In the rows, zero is written as 100.
One turn sends every row of this set to another row. A few are shown first. Where does it send the rows asked after them?
k82: 74	95	95	100	106	102	104	93	113	114	104	95	115	98	126	132	108	104	91
k191: 79	88	94	110	111	92	97	100	131	103	107	97	118	111	102	145	115	90	98
k652: 85	83	89	110	109	106	96	104	117	105	117	82	100	109	124	142	120	108	102
k608: 89	102	92	116	104	97	83	102	139	92	83	80	110	95	109	118	99	101	113
k759: 90	109	86	104	108	85	94	94	117	100	80	83	108	91	100	109	106	92	97
k296: 89	94	99	97	97	93	95	98	116	65	111	78	81	95	122	137	124	93	98
k232: 80	86	99	101	90	95	87	88	110	78	120	77	91	93	117	146	119	90	106
k206: 88	102	93	106	99	92	82	98	118	69	120	84	85	85	123	142	118	103	95
k939: 79	105	91	92	96	83	97	112	107	86	104	102	102	81	111	143	117	98	85
k225: 72	101	99	88	107	91	95	113	105	82	95	95	104	91	115	135	115	84	83
k209: 71	102	108	90	98	101	95	87	104	90	106	86	102	82	117	133	105	86	85
k263: 91	96	100	104	103	90	85	104	110	68	114	89	91	88	121	137	133	89	100
k736: 81	86	92	107	96	103	102	70	125	96	115	78	101	100	122	140	107	101	102
k47: 79	94	95	95	107	103	95	114	95	96	104	95	94	92	119	144	120	93	91
k361: 101	105	91	108	96	90	100	91	116	82	83	78	97	77	102	114	113	94	95
k376: 106	103	92	124	91	90	91	89	126	87	90	81	91	90	109	126	122	111	107
k468: 88	83	91	116	104	101	98	93	137	88	112	85	96	113	126	141	118	108	105
k6: 67	89	97	107	106	94	94	99	131	100	100	99	122	105	113	141	104	93	94
k910: 88	102	82	132	106	95	80	87	129	100	83	89	109	94	109	130	107	106	104
k930: 92	88	94	119	114	99	86	95	131	84	121	81	96	111	117	141	124	97	107
k238: 87	98	89	111	109	93	86	95	135	96	121	86	92	113	117	143	110	112	103
k484: 97	112	86	108	99	87	92	99	110	81	86	70	95	82	98	122	120	96	91
k643: 89	108	88	102	106	93	92	109	123	91	72	88	103	93	100	121	100	91	106
k377: 89	102	84	122	111	93	83	81	129	97	85	84	108	94	111	115	101	98	106
k348: 68	86	106	104	94	99	91	95	118	101	112	89	115	96	104	148	106	88	97
k655: 94	102	81	102	94	89	96	101	120	74	77	80	96	82	106	122	111	92	110
k405: 79	95	94	99	106	91	97	111	108	85	100	101	114	86	106	144	123	82	86
k546: 105	102	89	122	99	93	91	85	124	88	86	87	93	86	119	115	115	106	109
k28: 73	97	86	103	104	90	98	99	129	102	107	95	114	101	98	150	101	98	88
k623: 91	99	95	93	104	104	102	88	104	91	110	82	79	97	128	131	118	100	96
k569: 81	113	85	108	106	79	80	97	113	100	80	87	112	92	99	121	109	93	98
k823: 98	99	82	115	97	93	90	102	131	79	86	77	101	88	120	116	113	108	116

k910 -> k569
k6 -> k225
And these:
k930 -> k191
k939 -> k206
k655 -> k823
k377 -> k759
k652 -> k348
k736 -> k82

One turn sends every row of this set to another row. A few are shown first. Where does it send the rows asked after them?
k40: 114	101	96	91	96	116	110	82	90	99	86	98	91	108	88	103	119	125	91	115	77	117	84	88	139	97	122	91	87	118	117	110	101	99	115	112	118	87
k179: 89	98	98	91	98	90	112	110	87	103	85	104	84	101	107	100	120	102	96	119	101	83	102	58	113	81	120	101	80	128	117	89	97	102	119	122	128	87
k711: 100	100	85	103	99	100	118	83	81	108	86	111	89	116	82	80	113	122	103	105	94	105	109	81	106	75	118	94	72	109	131	93	133	107	100	118	125	98
k435: 115	89	105	85	95	120	105	97	90	111	92	98	78	105	104	105	106	105	106	102	82	110	98	62	111	90	112	106	80	114	123	100	117	85	114	116	100	66
k497: 91	108	109	88	79	113	112	99	91	97	91	94	124	117	93	94	98	116	107	129	91	109	106	56	106	105	117	94	67	107	121	99	125	103	119	119	130	80
k924: 104	111	88	108	96	90	106	88	82	115	84	79	103	108	77	87	113	107	97	100	76	120	111	80	103	96	95	106	67	118	116	97	105	108	100	123	111	91
k329: 95	95	98	88	94	93	109	113	91	105	83	106	83	106	103	98	123	103	96	113	107	83	101	57	113	83	120	100	80	125	117	93	96	101	117	119	130	82
k410: 86	102	98	96	98	108	105	103	98	114	81	102	81	94	78	110	104	138	78	112	84	97	108	70	95	76	111	90	73	125	115	98	130	88	96	128	109	92
k104: 93	119	106	86	98	100	101	105	104	95	82	97	116	105	80	97	114	120	110	132	73	115	101	53	111	80	111	87	81	108	122	96	100	96	92	122	118	94
k368: 90	92	101	85	97	95	113	110	95	100	85	105	84	106	101	101	122	101	100	110	96	78	107	64	110	78	119	100	77	123	124	94	98	96	115	124	134	76
k829: 83	104	100	97	104	107	100	106	91	111	81	93	82	95	77	110	102	134	84	106	77	92	108	73	88	81	110	93	77	123	113	104	131	92	98	125	113	95
k92: 95	111	116	95	101	104	109	111	75	105	93	106	93	86	79	100	107	114	102	116	89	118	104	70	142	76	93	88	78	96	129	108	123	92	95	125	115	86
k751: 107	108	85	107	90	88	101	89	90	114	83	83	100	112	88	86	112	108	90	103	84	125	114	75	104	103	94	103	68	117	115	96	105	112	103	117	114	87
k62: 110	101	93	95	99	115	105	77	91	105	87	98	87	107	91	101	113	121	89	117	83	113	81	78	142	94	125	100	96	120	121	105	105	94	108	116	109	89
k313: 114	98	98	95	94	115	108	79	92	103	84	103	88	106	90	99	118	125	87	120	88	111	79	81	139	94	126	97	90	118	118	105	102	94	107	115	111	87
k587: 92	103	117	91	98	104	108	108	84	100	98	105	94	88	85	102	105	114	99	117	87	117	113	70	141	77	92	85	76	95	135	106	126	93	96	120	123	77
k539: 92	89	99	90	110	111	88	71	78	104	84	100	115	99	97	109	116	119	95	108	86	110	104	77	121	86	99	116	69	113	120	103	119	97	100	129	112	91
k448: 87	110	100	100	88	98	105	112	86	101	82	87	89	113	81	95	112	116	83	105	103	103	110	92	114	114	106	81	91	122	113	97	122	86	106	133	120	88
k903: 83	100	90	107	84	95	117	105	102	113	90	96	108	103	74	102	97	116	90	111	96	109	97	63	120	80	134	106	76	109	111	93	104	107	124	121	123	97
k298: 85	101	98	94	98	112	99	112	88	108	80	96	86	94	79	111	107	135	80	106	79	90	109	77	89	81	104	89	78	122	112	102	129	89	97	122	112	93
k14: 90	108	102	87	80	114	109	104	86	97	95	95	128	114	98	99	98	115	107	129	87	111	109	61	109	103	114	96	69	110	121	101	128	100	120	117	131	80
k245: 105	105	86	109	92	93	107	88	80	113	87	83	107	112	78	89	115	107	96	99	78	120	112	83	102	93	97	109	67	116	118	98	105	109	97	114	112	86
k254: 83	113	111	89	88	108	116	113	69	103	81	84	89	101	93	114	103	106	90	111	91	111	116	58	100	84	115	87	85	125	120	110	101	107	103	108	107	89
k91: 109	99	108	82	88	90	96	94	97	96	79	89	85	89	93	85	121	120	83	114	74	95	99	63	130	95	104	95	93	112	126	88	129	106	100	126	112	88
k696: 95	100	120	90	100	100	107	105	87	104	96	103	92	86	82	100	104	120	98	112	93	114	109	68	144	82	92	84	73	94	130	109	127	95	98	121	125	79
k363: 90	110	105	92	84	110	102	105	82	100	90	96	124	115	102	96	96	111	107	128	88	102	105	60	103	106	118	106	73	109	122	106	131	101	113	119	129	83
k734: 99	113	114	98	88	105	100	97	78	109	103	112	92	105	97	115	114	112	82	125	85	97	104	79	121	84	109	98	54	119	105	103	95	103	124	117	121	88
k30: 88	95	102	104	92	102	118	99	77	88	84	102	78	95	94	97	107	130	93	121	86	94	97	72	110	94	93	82	75	102	109	109	124	97	113	98	131	74
k618: 93	96	95	91	98	100	106	111	91	113	77	83	104	79	92	97	99	124	92	120	84	112	101	67	127	91	103	114	77	118	129	119	119	102	100	120	145	78
k824: 104	99	92	97	102	113	114	97	94	113	108	97	119	123	70	97	116	105	102	109	95	95	102	66	124	99	104	84	69	121	127	98	113	94	101	121	113	73

k829 -> k329
k179 -> k497
And these:
k363 -> k751
k91 -> k30
k104 -> k711

